Each path is a new rotation, seen through one point. The rows after it are directions, each followed by how far the rotation turns it, in deg/step (0 if it stays put).
Each turn is a multiple of 5 degrees from 10 to 175, or 0.
Each row of a path follows its step; steps can be skipped.
Path 1:
step 1: -2.387 -1.851 0.660 -2.927 -1.456 -0.788 -0.224 0.076 -1.694 -0.407
 0.873 1.826 3.347 -0.807 -0.170 1.197 0.724 0.434 0.244 -0.211 -1.069
 -0.955 0.996 -0.415 -0.755 -0.858 -0.455 0.089 1.455 0.599 -0.353
 -1.427 0.187 -0.477 0.135 -1.843 1.059 -0.012 1.295 -2.516 -0.849 3.307
 -1.652 0.855 -0.475 0.481 0.390 0.357 0.904 1.233 1.005 -1.023 0.229
 -1.478 -1.546 -1.656 0.219 0.312 -0.664 1.765 -1.322 0.296 0.758 -1.222
step 2: -1.696 -1.654 -0.036 -1.876 0.976 -0.259 -2.530 -1.424 1.181 -2.185
 0.032 2.968 -1.220 -0.023 0.614 -2.631 -1.564 0.844 -1.616 0.688 0.134
 -2.256 0.555 -1.592 -0.800 -0.121 0.884 0.521 -2.373 -0.335 0.859 0.009
 1.328 0.840 2.266 0.097 1.298 -1.010 0.525 -2.687 0.544 0.609 0.280
 -1.020 0.362 -0.796 -0.235 -0.699 0.006 0.453 -1.053 0.521 -0.615
 -0.457 -0.243 -1.211 -1.688 0.183 1.021 1.230 -1.005 0.974 1.344 0.359
step 5: 1.651 -0.524 1.063 -0.978 0.962 1.795 -0.580 1.415 -0.610 -0.045 -0.044
 -0.390 -0.548 0.169 2.027 0.812 -0.084 -0.648 -1.616 -0.970 -2.102
 0.247 -0.813 -0.239 -1.816 0.506 1.252 -1.333 0.771 -2.077 -0.039
 -1.449 1.572 -0.834 0.673 2.346 0.897 0.770 0.532 -1.122 -0.814 0.458
 -2.250 1.594 -1.050 0.952 -0.919 0.073 -2.252 2.223 0.040 1.171 -0.624
 0.124 -2.908 -0.944 0.070 -1.897 2.520 1.277 0.784 -0.636 0.918 -0.239
step 7: -0.084 -0.291 -1.594 0.127 1.311 -0.629 -0.015 -1.085 0.305 -0.017 0.864
 -2.317 0.111 -2.512 -0.470 0.010 -1.455 0.310 1.291 -0.575 0.258 -1.126
 -1.156 -0.141 -0.379 1.258 1.786 0.909 -1.645 0.394 -2.915 -0.600
 -0.423 -2.506 1.008 -1.775 -0.005 -0.473 -0.933 0.518 -2.434 -0.311
 1.176 0.590 -0.038 -0.510 -1.121 -1.396 -0.101 -0.529 -1.075 -1.317
 1.774 0.795 -0.989 -3.574 -0.670 2.259 0.363 -0.489 1.583 -1.806 -0.758
 -0.264
step 8: -1.117 0.511 0.314 -1.802 2.358 -1.322 0.606 -1.781 0.080 -0.499 -0.024
 -1.613 0.051 1.161 0.684 0.351 -0.993 -0.679 1.606 -1.184 3.195 -1.059
 0.324 0.935 -1.994 -0.150 0.979 -0.091 -0.333 -1.451 -0.934 -2.646
 0.213 -0.245 -1.239 2.468 1.530 0.392 -0.827 0.424 0.375 -0.769 1.638
 1.308 1.498 2.507 1.649 0.634 -1.877 -2.118 -0.245 0.110 0.259 -0.629
 -0.033 -0.939 0.599 -0.507 0.740 0.924 0.082 -2.170 -1.478 -0.293
step 10: 1.453 -0.101 -0.152 0.161 -0.830 -0.102 1.651 -0.476 -0.866 -0.954
 -0.260 -1.384 2.227 0.840 0.919 -0.715 0.582 -0.506 0.498 0.342 1.214
 1.535 0.292 -0.411 2.548 -0.557 -0.940 1.644 -0.744 -2.726 0.161 -1.840
 -2.088 -1.486 -0.163 -1.163 -1.008 1.505 -1.605 0.251 -0.330 1.231
 -0.262 -1.138 -1.309 -1.555 -2.754 -0.176 0.615 -1.038 0.667 1.065
 0.157 -1.521 -1.889 -1.171 0.032 1.681 1.438 2.043 -1.188 0.970 1.683
 1.229
step 11: -1.658 -1.364 -1.364 0.311 1.017 -1.452 0.810 -0.821 -1.531 0.087 0.323
 0.709 0.274 -0.697 -0.119 -0.347 -0.365 1.450 -0.507 -0.899 2.176
 -0.442 0.219 -1.506 -1.394 0.607 -0.211 -0.669 -0.529 -1.245 1.107
 -0.370 -1.660 -0.279 -2.077 -0.815 0.764 -1.210 -0.565 0.485 1.330
 -1.178 -1.119 1.262 -1.471 -3.472 -1.541 1.120 -2.375 -0.594 0.921
 -2.251 0.787 -0.261 0.195 -0.616 -0.464 0.765 3.673 -0.486 -0.685 1.071
 -0.441 1.959
step 12: -1.214 0.511 -1.913 0.902 -0.862 0.547 -1.468 -1.406 -0.353 -1.492 0.093
 0.600 0.430 0.574 -1.282 0.366 0.761 0.127 -0.957 0.847 0.526 -1.485
 0.159 1.585 0.955 0.881 -0.107 1.102 1.892 -0.465 0.417 -0.499 -1.743
 1.211 -2.360 0.010 3.057 0.680 -0.623 -1.939 0.121 -1.516 2.253 0.037
 -1.206 0.847 0.551 0.497 -0.228 -0.475 0.629 -2.853 1.121 -0.383 -0.640
 1.033 -2.201 -0.969 2.191 -2.090 1.309 -1.932 1.492 -0.385
step 14: 1.264 -2.059 0.093 -2.107 -0.257 1.601 -1.174 -1.461 -0.298 0.920 1.394
 0.340 1.539 -1.030 0.729 -0.122 -3.112 -0.165 -0.034 0.794 -0.705 0.129
 1.072 -0.059 -0.617 -1.544 0.190 1.778 1.479 -1.385 1.076 0.758 -1.571
 -0.630 0.274 0.936 0.123 -0.607 -0.457 1.205 -0.704 -0.264 -1.215 1.860
 -0.679 -1.439 -0.556 -1.490 -1.040 -1.670 0.991 2.261 -0.098 -2.169
 1.074 2.579 0.214 0.335 1.321 0.337 0.688 1.749 -0.030 -2.561
Directions:
0.725 -0.090 -0.069 0.319 0.204 0.078 -0.400 0.198 -0.444 0.048 0.372
 0.313 0.590 -0.334 0.014 0.288 -0.179 0.341 0.164 0.019 -0.252 0.382
 0.207 0.130 -0.513 0.041 0.190 -0.003 0.562 0.136 -0.114 -0.358 -0.366
 0.131 -0.259 0.003 0.311 -0.413 -0.343 0.358 0.132 0.065 -0.407 -0.102
 -0.271 0.489 -0.077 -0.040 0.322 0.785 -0.090 0.092 0.506 0.414 0.150
 -0.554 0.312 0.322 0.101 -0.239 -0.033 -0.135 0.274 -0.387 -> 170
-0.343 0.083 -0.190 0.315 0.841 -0.140 -0.236 -0.323 0.413 -0.194 0.200
 0.519 0.137 -0.200 0.160 0.137 -0.223 0.068 0.294 -0.026 0.320 -0.095
 0.558 0.221 0.340 -0.801 -0.276 0.149 -0.189 0.044 0.106 -0.045 0.188
 0.012 0.137 -0.009 -0.350 0.349 -0.772 -0.013 0.337 0.667 -0.129 -0.311
 0.153 -0.152 0.167 0.016 0.250 -0.081 -0.182 0.404 0.015 0.020 0.029
 -0.382 0.139 -0.572 -0.092 0.433 -0.031 0.179 -0.573 -0.313 -> 55
0.102 -0.264 0.513 0.258 0.006 0.292 -0.390 0.357 -0.369 0.050 -0.104
 -0.086 0.375 0.101 -0.407 0.091 -0.048 0.000 -0.551 -0.198 0.324 0.072
 -0.489 0.075 0.117 -0.445 -0.410 0.197 0.007 -0.060 -0.285 0.343 -0.098
 -0.158 0.007 -0.498 -0.167 0.566 -0.186 -0.269 -0.751 0.079 0.253
 -0.204 0.130 -0.131 -0.020 -0.263 0.649 -0.069 -0.205 -0.775 0.346
 0.050 -0.149 0.029 0.689 0.102 -0.417 0.216 -0.203 -0.447 -0.096 0.272 -> 120
-0.204 -0.576 -0.122 -0.321 -0.193 0.510 0.064 0.047 -0.062 0.199 0.249
 -0.098 -0.319 0.461 0.040 -0.481 -0.302 -0.216 -0.059 -0.085 -0.281
 0.187 -0.254 0.361 -0.455 -0.326 0.233 -0.208 -0.030 0.028 0.096 0.278
 0.350 0.363 -0.347 0.128 0.264 -0.244 -0.694 -0.258 0.255 -0.548 0.387
 -0.364 -0.497 0.257 -0.397 0.371 -0.033 -0.150 -0.278 -0.234 0.255
 0.480 0.201 0.020 -0.145 -0.786 0.086 0.477 -0.462 0.091 -0.069 -0.115 -> 115
